In the rows, zero is written as 128.
Rotation paths and how fast each direction turns (degrees a step):
Each turn is a multiple of 5 degrees from 10 to 175, or 0.
Each row of a path follows its step; steps can be skipped.
Rotation 1:
step 0: [135 131 138 122 127 122 112 121 129 121 130 131 133 127 127 128 129 124
 127 124 128 122 124 131 125 110 128 131 129 134 138 130 132 123 130 134
 125]
step 1: [134 129 124 118 135 128 125 136 128 129 133 128 130 133 131 132 139 127
 127 116 124 125 134 125 137 130 132 134 126 125 130 140 138 119 131 118
 125]
step 2: [127 125 125 132 131 115 118 132 131 137 127 132 127 140 130 129 135 125
 125 119 129 125 123 131 131 125 135 123 113 126 129 120 120 127 133 134
 131]
step 3: [129 126 129 116 126 126 123 128 123 127 130 133 139 136 114 122 133 123
 122 131 127 119 117 129 121 126 121 128 131 128 134 130 127 117 124 126
 132]
step 4: [127 126 115 127 134 130 132 135 124 131 133 129 137 123 130 130 139 124
 138 125 122 121 136 126 130 133 130 125 120 127 129 120 133 116 127 125
 134]
step 5: [122 122 128 139 135 122 128 125 125 129 130 131 128 134 135 120 138 132
 121 132 125 122 120 120 127 126 130 124 132 131 127 122 118 128 127 132
 142]
step 6: [137 124 133 129 130 124 136 125 118 119 127 131 134 122 120 122 134 123
 125 123 128 124 123 130 117 127 123 124 133 135 119 122 132 122 118 121
 125]
step 7: [118 132 125 131 129 128 141 124 125 121 129 137 129 126 135 136 135 131
 132 120 125 125 134 121 132 134 135 120 135 128 127 119 135 122 137 126
 126]
step 8: [128 118 138 130 128 120 132 120 130 130 129 130 128 132 132 124 135 128
 134 125 123 138 125 129 122 120 130 122 137 140 123 133 123 131 138 133
 133]
step 9: [136 135 134 123 132 127 124 117 126 118 132 134 135 120 132 125 130 127
 128 115 126 130 128 132 124 121 127 126 132 134 137 129 140 128 123 130
 119]
step 10: [129 130 126 134 131 129 130 127 132 127 131 130 120 138 130 134 139 127
 128 115 122 134 131 128 135 131 136 131 130 124 131 139 138 122 138 124
 127]
[129 126 123 130 129 132 129 127 129 129 128 127 130 133 124 125 127 129
 129 129 125 124 127 132 130 130 127 129 127 127 129 125 129 130 125 130
 131]
40
Rotation 2:
step 0: [132 119 122 119 123 105 131 126 135 121 132 131 123 128 126 122 125 132
 133 135 136 128 135 139 128 130 129 118 130 143 123 128 128 128 133 124
 135]
step 1: [133 122 120 134 117 121 123 121 133 133 128 121 128 140 130 116 136 136
 120 123 132 130 129 133 126 123 135 113 129 131 134 130 125 122 142 126
 123]
step 2: [137 129 123 133 137 119 136 135 133 126 124 135 122 134 122 118 136 119
 124 123 126 135 125 131 130 125 137 109 126 132 123 128 118 133 133 128
 135]
step 3: [140 119 120 125 121 117 124 120 135 134 121 130 125 131 133 123 128 121
 121 127 126 131 129 131 132 123 126 129 126 140 118 125 113 141 129 117
 127]
step 4: [126 126 127 127 119 113 139 120 128 139 125 142 138 131 125 119 131 126
 122 123 120 127 128 125 122 127 138 123 124 141 128 116 128 124 136 127
 129]
step 5: [132 133 126 122 124 137 128 127 134 127 127 138 128 133 137 120 130 115
 120 137 136 123 124 131 121 132 141 116 129 136 128 123 119 135 142 124
 128]
step 6: [135 125 121 126 135 123 127 119 133 134 134 133 138 135 120 128 127 129
 123 136 134 134 141 131 122 131 142 126 136 138 120 128 118 135 127 127
 137]
step 7: [132 121 115 114 124 131 136 112 127 130 125 125 134 125 126 119 126 128
 134 123 135 128 131 130 126 121 136 119 121 140 129 130 116 123 136 132
 128]
step 8: [137 128 120 119 119 124 140 124 133 121 131 133 125 139 127 128 141 129
 133 131 132 130 130 130 122 125 128 110 136 134 126 121 130 138 136 134
 130]
step 9: [144 124 134 138 124 124 129 117 140 130 123 125 126 130 133 116 133 131
 127 132 130 128 130 137 116 122 133 117 133 138 123 137 120 128 124 126
 133]
step 10: [128 130 116 127 119 107 138 130 133 131 124 135 124 128 126 122 121 129
 124 130 134 131 133 135 130 122 134 117 120 136 130 136 123 128 132 126
 139]
[130 129 133 127 129 131 126 130 129 124 124 129 129 128 128 129 133 128
 124 126 130 131 127 130 127 130 130 125 129 127 130 126 129 131 126 129
 129]
110
[127 127 126 128 129 128 125 129 129 131 128 131 127 128 129 127 128 125
 124 126 125 129 124 123 128 130 129 131 127 128 129 123 126 129 129 124
 131]
40
Rotation 3:
step 0: [133 129 130 137 119 136 119 123 131 129 127 123 132 140 136 126 122 120
 128 119 132 125 124 117 138 129 136 126 137 127 132 125 134 131 121 116
 125]
step 1: [141 129 131 129 127 135 122 119 124 113 137 130 133 119 132 120 117 122
 124 131 130 126 123 126 138 125 123 123 125 132 130 137 127 135 136 125
 124]
step 2: [132 136 128 128 120 125 140 118 128 125 131 116 134 123 134 134 128 110
 122 129 126 126 134 127 138 132 133 128 129 122 127 137 121 124 122 121
 124]
step 3: [138 137 124 133 131 133 133 111 116 128 132 131 130 131 135 124 130 123
 129 124 131 125 126 136 124 144 122 124 122 121 137 129 132 135 125 124
 129]
step 4: [128 131 136 130 132 121 127 117 130 124 125 116 128 123 137 126 122 120
 126 123 136 121 126 130 125 127 121 128 111 121 131 132 128 116 130 132
 139]
step 5: [131 139 134 139 143 130 135 125 129 125 125 118 119 128 138 131 130 118
 127 126 121 132 125 129 119 135 120 130 136 120 129 121 127 128 133 132
 124]
step 6: [121 121 133 127 142 126 127 126 130 127 132 128 122 127 131 111 132 122
 131 128 119 118 129 140 126 129 123 137 119 116 132 130 122 128 126 122
 128]
step 7: [122 122 138 130 136 128 130 122 143 127 126 121 124 129 137 126 133 126
 128 135 131 127 127 131 124 141 129 136 124 138 126 118 133 121 119 133
 118]
step 8: [123 112 128 138 138 132 121 122 137 136 126 131 126 137 129 121 135 124
 128 135 126 126 118 118 125 128 122 119 132 118 130 128 132 127 129 124
 121]
step 9: [126 114 123 128 127 133 121 128 140 118 129 125 126 122 143 117 126 123
 139 135 121 132 123 122 127 127 136 129 128 135 127 129 124 130 124 127
 133]
step 10: [131 119 120 137 134 126 131 125 132 116 125 133 124 127 124 134 124 125
 126 142 124 128 133 120 133 136 131 119 127 131 126 130 119 125 120 118
 115]
[125 130 127 129 131 126 128 127 125 128 130 128 125 130 130 125 126 125
 132 131 134 131 129 125 129 127 127 130 128 129 130 130 127 128 127 128
 126]
0
Rotation 4:
step 0: [130 126 140 123 124 125 129 123 128 128 128 126 133 127 129 127 119 121
 117 135 134 117 123 138 131 126 117 137 123 119 132 138 127 139 130 124
 119]
step 1: [125 123 126 121 127 121 123 124 125 137 133 126 119 133 133 123 124 130
 132 130 127 124 124 130 120 119 124 138 122 126 125 130 120 138 123 141
 114]
step 2: [127 117 133 121 127 127 120 133 137 131 131 122 122 133 126 124 123 127
 123 134 132 117 125 134 140 128 117 131 113 126 122 128 128 124 118 128
 126]
step 3: [133 129 130 119 124 140 124 123 135 141 122 131 119 128 127 116 126 135
 124 127 133 126 131 120 127 120 123 139 126 129 126 133 123 122 121 138
 120]
step 4: [134 118 132 129 126 136 135 122 132 131 132 132 125 140 129 128 122 125
 119 128 132 131 129 134 139 122 118 142 125 126 117 136 133 131 124 125
 129]
step 5: [129 127 138 123 140 128 132 125 129 132 122 135 127 133 129 122 127 132
 137 130 134 128 133 131 130 122 136 149 124 127 127 132 125 134 122 131
 118]
step 6: [131 116 144 129 126 119 128 123 131 129 127 129 127 129 125 125 127 121
 121 138 124 121 128 126 128 125 122 144 122 125 118 123 135 133 133 128
 126]
step 7: [118 130 134 128 138 132 125 129 124 136 124 125 126 137 121 115 129 129
 123 136 133 124 120 128 121 122 123 137 133 124 123 124 128 132 122 138
 116]
step 8: [128 123 128 130 130 134 130 127 126 137 135 120 127 125 131 119 123 131
 114 139 134 120 131 132 130 129 117 137 117 117 127 126 126 137 129 127
 132]
step 9: [129 123 132 123 137 139 125 129 133 139 138 118 120 130 128 122 126 126
 125 126 123 129 127 129 123 119 134 137 125 122 127 136 119 131 126 134
 117]
step 10: [135 116 134 120 136 128 133 127 127 129 127 127 118 131 120 132 122 126
 123 132 129 123 130 126 137 126 122 131 113 113 121 136 129 127 124 133
 130]
[126 127 128 133 127 128 128 125 126 127 123 125 125 127 130 129 126 128
 126 129 127 130 127 127 128 124 132 126 126 129 132 128 131 128 124 126
 128]
0
[131 126 131 126 128 127 126 127 129 128 125 129 127 129 121 128 129 126
 125 130 130 128 127 123 127 128 127 124 130 128 129 127 129 123 128 130
 128]
95
[129 127 128 130 128 129 130 127 130 127 126 132 130 128 125 128 128 132
 131 125 126 129 129 129 131 125 127 133 130 131 128 125 132 125 128 127
 129]
45
[128 128 129 128 129 129 131 127 129 127 129 130 128 128 131 123 129 130
 133 131 128 131 129 126 126 126 129 125 130 128 130 128 126 127 127 135
 124]
175
[125 129 129 129 125 133 127 129 129 127 129 128 130 127 127 130 126 132
 124 132 130 131 129 129 125 128 127 130 130 130 128 130 124 127 127 128
 132]
80
